Each scene shows the same named points in several views, each turned, perhaps mirrored, and shifted as a whole.
A view may leave some points out, and in a few views one point is out of place. Which views, in the order they come, and which point in each? Write none if none.
Scene 1:
A:
  Zefol [ 36, -37,   7]
  Zole [46, -8, 23]
  Tol [ 67, -44,  27]
  fek [ 27, -35,   9]
  pakes [ 32, -46,   3]
  Ver [ 45, -53,  24]
  noz [ 31, -21,  32]
B:
  pakes [-20, -25, -26]
  fek [ -9, -33, -30]
  noz [ 15, -29, -39]
  Ver [ -8,  -4, -26]
  Zole [  9, -28, -61]
  piru [  3, -21, -41]
  Zefol [-15, -26, -34]
C:
  piru [17, 18,  1]
  pakes [ 23,  -4, -15]
  Zole [26, 27, 17]
  Zefol [24,  3, -9]
  fek [18, -2, -3]
  Ver [ 12,  17, -24]
  Tol [ 24,  37, -23]
  noz [ 6, 17, 10]
D:
  Tol [ -9, -48, -10]
  noz [-12, -17,  27]
  pakes [ -3, -14,  -9]
  fek [-8, -8,  2]
  Zole [-33, -24,  23]
  Zefol [-11, -17,  -3]
E:
  Zefol [-12,  57,  26]
  noz [-25,  33,  39]
  fek [-12,  56,  36]
  Zole [-42,  39,  25]
  Tol [-10,  31,  -1]
  pakes [-2, 61, 28]
  Ver [ 2, 38, 19]
  piru [-21,  40,  27]
Moved in: D
  out of place in D: Tol
Scene 2:
A:
  Zamo [ -2,  39,  43, -19,  28, -31, -19,  28,  33,  13]
  Lugaf [ -1,  36,  41, -20,  29, -27, -19,  27,  25,  14]
  vofen [  0,  38,  45, -22,  28, -34, -21,  24,  28,  10]
  Lof [ -2,  39,  42, -22,  32, -30, -23,  31,  31,   8]
  lozi [  0,  35,  41, -26,  34, -30, -20,  36,  30,  10]
  rebi [-10,  36,  37, -17,  12, -32, -38,  10,   8,  -4]
  Dus [ -7,  27,  44, -13,  12, -30, -33,  26,   9,   1]
  nam [ -2,  24,  39, -14,  19, -27, -48,  21,   3,   6]
  roka [-10,  23,  47, -15,   5, -28, -33,  26,   4,   1]
B:
  Lof [ 52, -18,  13, -13,   9,  23,  17,   2,  -8,   8]
  Lugaf [ 50, -23,  13, -14,   8,  19,  18,   4,   2,   4]
  roka [ 46, -24,  17, -25,  12,  40,  -8,   8,  14, -12]
  lozi [ 49, -16,   7, -13,  10,  17,  15,   0,  -5,  11]
  vofen [ 54, -22,  15, -13,  14,  25,  18,   4,  -2,   9]
  nam [ 52, -34,   3, -28,   3,  43,  -1,  14,   5, -12]
  pobap [ 59, -21,  11, -16,  11,  19,  17,   0,   0,   5]
  Bezi [ 45, -26,  10, -27,   5,  45,   8,   8,   4, -15]
  Zamo [ 51, -21,  17, -10,  10,  22,  19,   4,  -4,   9]
  peku [ 46, -22,  13, -19,  12,  21,  17,   9,  -3,   9]
  rebi [ 53, -28,  21, -38,  14,  45,   6,  14,   1,  -9]
C:
  roka [ 35,  17,   6, -35,  17, -28,   6,  11,  15, -14]
  pobap [ 20,   3,   2, -28,  -4, -11,  27,   0,  27,  -4]
  Lugaf [ 26,   2,  -1, -32,  -5, -13,  26,  -3,  21,  -7]
  Zamo [ 23,   1,  -4, -30, -12, -18,  28,   1,  20,  -5]
  vofen [ 24,   5,   1, -29, -11, -17,  26,   3,  21,  -4]
  Bezi [ 33,   8,   6, -25,   9, -15,   1,   4,   7, -14]
  nam [ 40,  13,  10, -19,  19, -16,  10,   4,   6,  -9]
  bidus [ 26,   2,  -6, -34,   1, -18,  29,   1,  20,  -5]
  lozi [ 19,   2,  -3, -35,  -6, -11,  33,   3,  16,  -2]
  Dus [ 32,  12,   5, -31,  11, -23,   8,   9,  12, -12]
  latom [ 35,  12,   5, -26,  11, -16,  10,   1,  15, -10]
D:
  Zamo [  5, -13,  23,  49,  55, -10,   3,  -8,  -7,  15]
  roka [ 22,  -4,  27,  77,  35,   4,   1,   4, -11,   2]
  rebi [ 20, -14,  17,  78,  43,  -5,  -5,  13, -20,  12]
  latom [12, -9, 27, 72, 40, -5, -3, 11, -8, 10]
  Bezi [ 10,  -2,  23,  76,  35,  -9,  -2,  10, -12,  14]
  nam [12, -9, 31, 78, 34, -3,  1, 18, -6, 18]
  pobap [  2, -16,  30,  51,  54, -12,   5,   1,  -8,   7]
  bidus [  3, -12,  30,  52,  50,  -3,   0,  -5,  -4,   9]
  Lugaf [  4, -12,  29,  51,  52, -12,  -1,  -2,  -5,  11]
  lozi [ -1, -16,  33,  47,  50, -10,   2,  -9, -10,  14]
  peku [  8, -17,  29,  53,  51, -11,  -5,  -7, -10,  17]
  Lof [  1, -16,  26,  50,  52,  -9,   4,  -6, -12,  16]
  Dus [ 15,  -6,  25,  73,  37,  -2,   2,   3, -11,   8]
E:
  vofen [ 10,   5,  -3,  -3,  -1,  27, -20,  18, -39,  13]
  Bezi [ -4,  27,   5,  -1,  -2,   8,  -1,  18, -45,  15]
  Dus [ -1,  19,   0,  -8,  -2,   7,  -4,  21, -50,  13]
  Lugaf [  7,   8,  -1,   1,   1,  29, -22,  18, -47,  16]
  roka [ -3,  19,  -5, -10,  -2,   0,  -2,  25, -57,  13]
  rebi [ -2,  27,  -9,  -6,   1,   4,  -3,  25, -34,  15]
  lozi [ 14,   6,   3,  -5,   6,  34, -22,  19, -47,  10]
  bidus [  7,   7,   0,  -6,   5,  25, -22,  17, -52,  17]
  Lof [ 11,   8,   3,  -7,   3,  31, -22,  16, -40,  13]
  latom [ -5,  20,  -3,  -1,   4,  10,  -7,  20, -47,  15]
  pobap [  3,   7,  -3,  -2,   3,  30, -25,  19, -42,   9]
F:
  bidus [-15,  56, -51,  29, -28,   5, -16, -14, -25,  22]
  vofen [-23,  51, -41,  26, -21,   3, -20, -16, -24,  21]
  nam [ -4,  49, -54,  20, -17,   9, -40,   1, -44,  31]
  peku [-17,  55, -46,  22, -20,  -1, -17, -11, -23,  18]
  roka [-14,  47, -52,  26, -31,  13, -31,  14, -42,  30]
  Zamo [-21,  52, -43,  24, -24,   5, -15, -19, -21,  21]
  latom [-11,  49, -52,  22, -24,   4, -34,   1, -36,  30]
  Lugaf [-18,  53, -49,  25, -25,  -1, -19, -17, -25,  21]
  Dus [-13,  48, -47,  21, -28,  10, -30,   5, -40,  30]
  Bezi [ -7,  45, -47,  13, -26,   3, -34,   2, -42,  34]
  lozi [-15,  59, -41,  29, -23,   0, -12, -18, -26,  18]
  pobap [-19,  54, -44,  33, -25,  -3, -22, -19, -25,  24]
G:
  peku [ 13,  25,   2, -12,  36,  17,  24,   4,  12,  17]
  vofen [16, 29,  2, -2, 38, 18, 27,  7, 10, 15]
  roka [38, 11, -8, -3, 25, 14,  3,  2,  8, 20]
  Dus [31, 16, -7, -2, 26, 10,  8,  4,  9, 23]
  nam [ 32,  20, -20, -10,  22,   0,   8,   9,  12,  21]
  latom [ 28,  18, -13,  -6,  25,  10,  12,   7,  15,  21]
  pobap [18, 34, -4, -3, 38, 21, 27,  3, 17, 14]
  Bezi [ 29,  16, -12,  -2,  24,   4,   9,   7,  15,  32]
Moved in: none
Scene 3:
A:
  sedog [22,  6, -2,  8, -3]
  Nevif [  4, -14,   9,  22,   0]
  zuvit [ 14,  -9,   2,  11, -16]
  gim [  6, -18,   6,  17, -12]
  rof [18, -3, -3,  4, -6]
  Miru [  6, -13,  10,  25,  -8]
  Dipib [  4, -22,   4,  11, -14]
  Finid [ 9, -5,  7, 22,  8]
  tid [ 9,  2, 13, 35, 10]
B:
  Dani [-17, -23,  -7,  -1,   5]
  tid [ 11, -10, -27,  10,  10]
  zuvit [-10, -14,   5,   4,   9]
  Finid [  2,  -5, -15,  14,  13]
  sedog [ 8, -5,  8,  8, 10]
  Miru [-10, -15, -16,   7,   9]
  rof [-3, -4, 11,  9, 11]
  bevap [-12, -16,   6,   2,   7]
C:
  rof [  7,   6, -24,  11,  17]
  Dipib [ 17, -10, -18,  10,  -3]
  zuvit [ 12,  -3, -14,  10,  11]
  bevap [ 13,  -5, -11,  11,  12]
  Nevif [  0,  -4, -18,   2,  -8]
  komom [-12,  -4,  -3,  -4,  -3]
  tid [-20,   5, -13,  -7,  -4]
  Finid [ -1,  -4, -19,   1, -10]
D:
  bevap [ 25,  -8, -12,  18,   6]
  Nevif [  3, -11,  -2,  19,  -4]
  Finid [ 2, -2,  3, 11, -6]
  sedog [23,  7, -2,  2,  3]
  komom [-1,  5, -3, 29, -1]
  rof [25, -4, -5,  2,  2]
  tid [-6,  9,  6, 19, -6]
  Dani [ 15, -11, -13,  29,   5]
  gim [ 13, -16, -10,  21,   0]
E:
  gim [-54, -58, -19, -37,  -1]
  sedog [-41, -65, -11, -10,  -6]
  bevap [-44, -52, -19, -28,  -9]
  Dipib [-53, -60, -23, -41,  -7]
  zuvit [-45, -55, -18, -28,  -8]
  rof [-43, -66, -16, -18, -11]
  Finid [-57, -71,  -9, -22,  10]
  Dani [-52, -46, -18, -37,   1]
  Nevif [-59, -66, -14, -33,   7]
F:
  Dani [-26, -28, -31,  14,  39]
  Nevif [-17, -26, -27,  -1,  25]
  zuvit [-23, -28, -17,  19,  33]
  Dipib [-21, -33, -20,   5,  41]
  Finid [-15, -22, -24,   2,  13]
  komom [-22, -18, -42,   8,  19]
  tid [-17, -15, -36,   3,   6]
  rof [-19, -27,  -6,  19,  23]
  sedog [-15, -20, -13,  11,   6]
Moved in: C, F
  out of place in C: Finid
  out of place in F: sedog
